In the data rows, zero lies at 4.5, halfway between 4 and 5.
Each row below has a hidden score, from 0 to 20, with 10 about the middle. What is it? The score is a weighted sum of the row's numbers plus the product of two more (or one squared), each taken from its middle value.
[6 8 5 4 5 0 7 3 2 5 8 4 2 0 2 9 5 6 4 2 6 5 7 1] 15
[6 5 4 3 6 5 3 5 5 7 2 6 5 5 3 5 3 5 3 5 3 2 3 5] 13
[4 5 6 6 4 4 3 4 3 5 5 4 3 4 6 4 3 6 6 4 5 5 2 5] 6
[3 2 4 6 5 3 5 3 4 2 4 2 3 4 2 5 4 4 7 5 3 5 4 5] 8
[3 2 4 4 7 3 4 8 6 9 2 3 4 2 6 0 9 1 6 6 3 7 8 4] 10
[0 6 4 1 1 2 9 0 6 1 4 9 3 7 5 1 3 5 4 1 6 4 9 8] 9
[5 5 5 5 4 4 4 5 4 5 4 4 4 5 4 4 3 6 3 3 3 5 3 5] 9
[2 3 5 7 5 3 4 6 6 1 6 4 3 5 3 4 4 1 6 5 4 4 4 2] 9
[4 7 2 4 5 6 6 5 4 6 4 4 5 4 8 5 4 5 3 3 4 5 2 5] 9
[7 4 4 6 7 3 3 5 6 5 5 5 5 5 6 7 3 4 3 7 4 4 6 6] 8
[7 4 4 7 3 7 5 4 5 4 5 5 7 4 6 3 5 3 7 4 7 7 4 7] 7
[6 4 6 5 5 5 3 5 3 3 6 4 4 4 6 4 4 4 4 5 4 4 3 3] 8
[5 4 5 3 4 6 4 4 4 7 5 5 4 2 4 5 5 7 5 6 5 4 5 5] 9
[5 9 3 2 9 3 8 1 6 6 8 6 6 1 4 8 4 6 6 3 1 3 5 4] 11
[6 5 5 5 4 5 3 5 3 5 4 2 6 6 5 5 4 5 5 5 6 2 4 5] 6
[5 3 4 5 3 5 2 6 4 3 3 4 7 4 5 3 7 4 5 5 7 2 5 4] 9
[6 4 5 7 4 3 4 4 4 2 6 5 4 3 5 7 6 3 4 6 5 5 6 3] 7
[6 4 5 4 3 4 4 3 3 4 7 4 5 2 3 6 7 5 2 3 5 6 7 2] 13
[5 5 2 4 1 7 5 1 5 3 2 7 3 7 7 3 3 5 5 3 7 7 7 8] 9
[4 4 2 4 3 3 4 2 3 2 4 7 3 7 7 3 2 5 6 3 6 5 6 7] 7
[4 4 6 6 4 3 5 7 7 3 7 4 3 5 3 3 3 2 5 4 3 2 4 1] 11
[2 4 7 7 5 1 4 3 2 5 4 6 4 3 4 3 2 8 6 2 3 5 0 5] 13
[4 4 4 5 2 4 0 6 2 3 2 3 4 4 3 6 7 3 6 4 7 0 7 2] 12
[5 7 0 2 6 5 7 6 6 8 3 8 5 6 4 8 5 2 0 9 5 3 2 2] 12
[5 4 7 6 4 4 3 4 1 4 4 5 3 1 3 7 7 5 5 4 7 5 6 2] 11
[1 4 3 2 2 4 7 0 2 4 4 8 4 9 1 2 2 5 5 4 4 4 5 6] 13
[4 7 1 3 4 8 8 5 2 7 3 3 6 4 8 4 5 7 2 5 2 7 4 5] 8
[5 6 4 3 6 5 4 6 4 4 3 5 6 5 5 5 5 7 2 6 3 3 4 4] 10
[2 4 1 3 7 3 5 6 4 7 2 4 6 5 6 4 7 5 4 6 2 6 7 4] 9
[6 6 3 4 5 3 5 2 3 4 5 5 3 6 5 5 3 3 6 5 5 5 5 5] 10
[6 4 4 6 2 7 6 5 8 6 4 2 3 5 4 5 3 4 5 4 6 6 3 6] 11
[4 6 4 4 6 4 5 4 5 6 3 7 7 4 2 4 3 7 2 5 3 3 1 5] 11
[3 6 3 3 7 5 5 6 5 4 4 5 6 5 7 5 4 7 3 6 3 5 4 5] 9
[6 5 2 5 2 6 3 0 4 4 4 7 5 6 7 4 3 4 5 3 6 6 6 8] 9
[4 9 0 4 4 8 9 5 0 7 5 1 5 4 9 4 3 6 1 4 1 8 0 6] 8
[7 7 4 4 3 6 3 5 3 6 2 6 3 4 3 4 3 8 1 4 5 4 4 5] 14
[4 6 3 4 6 4 5 4 5 4 4 4 6 5 6 5 6 5 3 5 4 4 5 4] 12
[5 5 5 4 5 4 3 4 4 5 5 4 7 4 4 5 7 6 3 5 4 5 6 3] 11
[2 3 4 7 6 4 4 6 5 2 6 4 4 4 5 5 4 2 5 6 4 5 3 2] 8
[5 5 5 5 2 2 4 2 2 1 6 7 4 1 6 5 7 5 3 4 5 3 7 3] 9
[6 2 6 5 6 1 3 8 7 8 4 3 2 4 4 1 7 1 6 4 2 8 9 5] 12
[5 5 4 1 5 3 5 6 7 8 5 0 6 6 4 6 7 2 1 4 6 2 6 0] 16
[6 6 3 2 4 4 2 6 5 8 2 3 4 6 6 5 5 2 4 3 7 1 4 4] 11
[5 2 6 5 4 3 5 8 7 7 5 3 2 4 3 2 8 1 7 4 4 8 8 5] 13
[8 2 3 7 1 9 6 5 9 7 2 3 7 3 5 7 4 4 5 5 8 9 2 9] 11
[6 5 3 6 2 5 2 4 3 2 3 4 4 5 6 3 5 2 7 6 7 3 6 5] 8
[6 6 2 3 8 5 3 5 5 6 1 7 4 4 7 5 2 4 3 3 5 2 1 6] 10
[5 6 5 3 5 5 4 4 3 3 3 6 6 3 7 4 6 5 4 5 4 3 3 5] 11
[3 4 4 4 4 3 5 9 8 2 7 3 4 7 2 6 1 0 8 1 4 5 3 1] 11
[6 5 6 5 5 5 3 6 5 5 5 4 4 6 4 4 4 6 3 6 3 3 6 4] 9
[8 6 2 8 3 7 6 1 2 1 7 5 5 4 8 2 4 1 8 8 6 7 6 7] 4
[7 7 4 3 3 7 3 5 3 7 3 2 6 6 4 5 5 6 2 4 5 2 5 5] 11
[3 2 3 5 6 2 3 7 6 6 3 4 4 3 5 2 7 2 6 5 3 7 7 3] 10
[6 5 4 7 2 7 5 3 7 5 5 4 6 5 3 6 2 6 5 5 5 8 2 7] 10
[3 0 7 6 3 5 7 8 8 4 1 7 9 3 4 1 8 5 4 3 9 4 2 7] 7
[4 5 4 3 5 3 6 3 5 5 5 4 4 3 3 6 4 5 5 5 3 4 5 4] 10
[4 4 7 6 4 3 5 5 4 3 6 5 2 3 4 4 4 4 4 5 5 3 4 3] 8
[3 3 8 6 7 1 3 7 6 5 6 3 0 6 6 4 0 4 5 3 5 3 3 3] 5
[9 7 3 8 4 8 7 1 2 2 6 4 3 4 7 2 4 1 8 8 7 7 5 6] 7
[4 5 3 3 6 5 3 6 6 6 4 5 4 4 4 5 3 5 5 4 2 3 4 4] 11
[4 5 2 2 7 4 4 6 5 6 1 6 5 5 6 5 5 5 4 4 3 4 5 3] 14
[5 4 7 5 3 4 4 6 4 4 8 4 3 5 4 3 4 5 6 6 2 2 6 2] 14
[5 6 6 5 5 3 5 3 3 6 6 6 4 2 2 6 4 7 4 3 5 4 5 4] 10
[4 4 6 5 4 5 5 4 3 3 4 5 4 3 4 4 6 4 5 5 5 4 3 3] 11
[4 4 8 5 6 3 2 5 3 6 4 6 3 3 6 5 4 7 4 2 6 4 3 4] 7
[5 5 4 5 3 5 6 2 3 3 4 4 4 6 5 4 4 5 6 5 5 6 5 6] 7
[4 4 5 4 3 7 6 5 6 4 5 3 4 7 2 5 4 3 6 3 4 6 4 5] 11
[5 4 5 5 3 5 5 5 6 5 5 3 4 5 5 5 3 4 5 3 5 6 3 5] 8
[3 4 3 1 8 8 7 2 7 6 5 6 6 3 2 6 5 7 7 6 0 2 2 6] 11
[2 2 4 9 5 5 3 6 4 0 3 5 2 3 2 8 7 1 5 7 7 5 4 1] 10
[4 4 3 3 5 6 4 3 4 5 4 6 5 6 7 3 4 5 5 3 4 4 3 7] 9
[6 4 5 5 3 7 6 3 4 3 3 2 3 7 5 5 5 5 6 7 5 8 5 7] 7
[4 3 4 4 4 5 4 5 5 4 4 4 7 4 5 3 7 5 2 6 4 5 6 3] 12
[5 7 4 3 2 2 5 2 1 1 7 6 4 0 6 6 6 5 3 3 5 3 6 4] 10
[5 4 7 5 3 4 3 5 3 4 4 6 6 3 4 4 6 6 2 3 6 4 4 4] 9
[2 6 1 3 3 6 9 3 2 6 5 5 5 7 7 2 4 4 4 4 4 6 5 6] 7
[6 4 5 6 3 7 6 3 3 3 4 2 3 7 4 5 6 4 7 5 5 7 5 7] 9
[4 5 6 6 4 3 3 5 5 5 6 4 4 5 3 3 2 4 5 3 5 5 3 3] 9
[6 4 5 6 5 5 6 4 5 4 6 4 5 4 4 5 6 4 4 5 5 5 5 4] 10
[5 2 2 3 5 5 5 1 2 4 4 7 5 8 4 2 3 4 6 5 3 4 4 5] 16
[7 6 6 4 5 5 3 5 3 4 5 5 5 5 5 5 6 7 3 6 2 4 6 4] 10
[3 5 4 4 4 6 4 4 4 0 6 7 6 4 9 4 6 3 4 6 4 5 3 6] 13
[1 4 7 4 5 2 5 6 4 5 6 5 1 4 7 4 1 4 7 0 4 4 1 3] 11
[5 7 4 5 5 6 7 4 2 4 6 5 5 5 7 6 4 7 3 5 4 6 4 6] 6
[3 4 3 4 4 3 4 9 8 2 7 3 5 6 1 5 1 0 8 2 5 5 3 1] 12
[4 4 4 4 6 4 5 4 4 4 3 5 4 4 6 5 3 4 5 4 5 4 3 6] 7
[6 5 3 2 5 5 6 5 6 7 4 3 6 6 6 5 5 3 3 3 7 3 5 4] 11
[2 3 3 3 7 5 4 7 5 6 2 4 5 3 5 4 4 5 7 5 2 3 4 4] 13
[6 5 6 5 4 4 3 3 3 5 7 4 6 2 3 6 7 6 2 3 4 6 7 2] 13
[6 2 7 7 3 4 3 5 4 5 6 5 6 2 2 4 7 5 2 5 6 6 5 2] 10
[5 6 3 3 2 8 7 4 4 4 3 2 3 8 5 6 5 5 5 5 4 8 4 7] 11
[2 4 6 6 5 2 5 6 6 2 6 4 2 5 4 3 2 2 5 4 5 3 3 1] 8
[4 5 4 4 5 4 5 6 5 5 4 3 6 6 5 4 5 5 3 6 3 4 5 3] 9
[5 6 2 2 6 6 5 2 5 6 4 6 4 4 7 6 4 6 7 4 3 4 4 7] 9
[5 0 7 6 3 6 4 8 6 4 1 4 7 2 3 3 8 5 6 4 9 2 3 4] 10
[2 8 2 0 3 3 5 3 1 0 1 0 1 7 7 7 3 5 6 9 0 7 3 7] 10
[5 6 4 4 5 7 5 3 3 5 4 4 7 4 6 5 5 7 4 5 5 4 2 6] 7
[5 7 5 5 6 2 4 4 5 7 3 6 3 6 4 3 2 6 2 2 6 2 2 5] 10
[4 7 6 8 4 2 4 2 3 5 3 5 8 5 0 1 1 9 2 2 4 2 1 5] 11
[3 6 4 2 7 7 4 4 5 6 4 5 6 3 5 6 5 5 5 5 2 2 4 6] 9
[4 5 4 5 6 4 2 5 6 5 3 6 5 5 5 5 3 6 4 5 2 5 4 4] 8
[5 7 5 3 4 5 2 5 6 8 3 6 4 7 6 5 4 2 2 1 7 3 4 6] 16
[3 6 3 4 4 4 4 3 5 5 6 6 5 6 4 4 4 6 3 2 4 4 7 5] 17
[7 5 5 7 4 7 7 3 3 3 6 4 4 6 6 3 5 2 7 7 6 6 5 5] 6
[4 7 2 3 4 7 8 4 2 5 5 3 6 5 8 4 4 6 2 5 4 6 4 6] 7
[3 5 4 4 4 4 6 4 4 4 4 7 5 7 3 3 3 5 3 4 4 4 5 4] 10
[4 8 0 2 5 5 6 7 6 7 4 8 6 6 2 8 6 2 0 9 4 4 3 2] 13
[4 7 5 2 2 2 5 3 1 1 7 7 4 1 7 5 6 4 4 4 4 3 5 4] 13
[4 1 6 7 5 6 4 7 5 2 2 5 5 2 3 7 8 2 5 6 8 5 3 3] 7
[7 4 4 7 3 7 7 4 5 2 5 3 5 5 6 3 5 3 7 7 6 7 4 7] 7
[7 2 7 6 3 6 2 3 3 4 6 4 6 3 1 4 8 6 1 5 4 7 7 2] 16
[8 7 2 8 2 8 8 1 3 3 7 3 6 5 7 4 3 2 8 8 6 8 4 8] 3
[6 5 5 4 5 4 5 6 5 5 5 4 4 5 6 4 5 4 3 4 4 3 4 3] 10
[5 4 3 3 2 5 2 4 4 3 2 4 3 6 7 4 4 4 7 5 6 4 5 7] 8
[4 2 6 8 4 3 2 5 3 1 6 6 3 2 2 7 7 2 3 7 6 5 6 1] 9
[4 5 4 3 4 6 4 5 4 5 4 5 4 5 5 4 4 5 4 5 2 4 4 4] 11
[6 2 6 6 3 6 5 4 5 4 5 5 6 3 4 4 6 5 4 5 7 6 4 6] 9
[6 5 4 4 5 6 3 6 4 5 3 5 5 5 6 5 4 6 3 6 3 5 4 5] 9
[7 5 8 7 5 3 3 4 2 4 4 5 5 4 2 3 4 8 2 4 4 5 3 3] 13
[4 3 6 6 4 5 4 4 5 5 4 4 2 2 3 6 4 4 5 6 6 5 4 4] 7
[8 9 2 6 9 1 8 2 6 6 9 1 4 1 2 9 3 5 5 1 3 7 7 1] 13
[3 3 5 6 5 4 4 4 4 3 5 4 3 2 3 6 5 3 6 6 5 5 5 3] 7
[5 4 3 3 4 5 6 5 6 5 4 5 4 5 3 6 4 5 6 6 4 5 3 6] 10
[6 4 8 5 3 4 4 6 4 5 8 3 3 5 4 2 4 5 4 5 2 2 6 2] 12
[5 5 4 5 6 3 4 5 5 4 3 4 6 5 4 5 5 6 3 7 3 4 6 4] 9
[2 5 5 3 2 5 6 2 5 3 5 7 5 6 6 3 5 6 4 2 6 5 7 7] 12
[4 1 6 6 4 5 5 7 6 3 3 5 6 3 3 3 6 4 5 5 8 5 3 5] 8
[6 5 5 4 4 4 5 7 5 4 5 4 3 5 4 3 3 3 4 3 3 4 4 3] 15
[3 3 8 6 4 5 4 4 3 4 3 4 2 2 2 5 4 5 5 5 7 5 3 2] 12
[4 3 7 7 6 2 4 5 6 6 8 2 2 5 2 2 2 6 5 6 6 5 3 2] 10
[4 5 3 5 6 4 4 5 5 4 3 5 6 5 5 4 5 5 4 6 2 5 7 4] 8
[5 5 4 5 6 6 5 4 3 5 7 3 6 3 6 6 6 7 2 4 3 7 6 3] 14
[6 4 5 4 5 4 4 5 5 4 5 5 5 4 6 6 6 5 4 6 4 3 6 3] 8
[6 3 5 7 4 6 6 4 2 3 5 4 7 4 3 2 6 5 6 6 6 6 4 5] 8
[5 6 3 4 5 4 3 5 4 5 3 4 5 5 4 5 5 7 3 4 3 3 6 4] 11
[2 2 7 9 6 1 3 6 7 3 8 2 0 4 2 2 2 2 5 7 6 5 3 0] 12
[7 8 3 5 7 1 7 3 6 6 9 2 4 2 2 8 4 4 4 1 4 6 7 2] 15
[6 6 6 5 5 3 3 4 4 6 2 5 4 4 4 3 3 7 3 3 6 3 3 5] 12
[5 3 5 5 4 5 5 5 5 5 3 5 5 3 5 5 4 4 6 4 7 5 4 6] 6
[7 7 5 5 4 7 4 3 1 8 5 2 8 7 3 4 4 7 2 4 5 3 3 6] 8
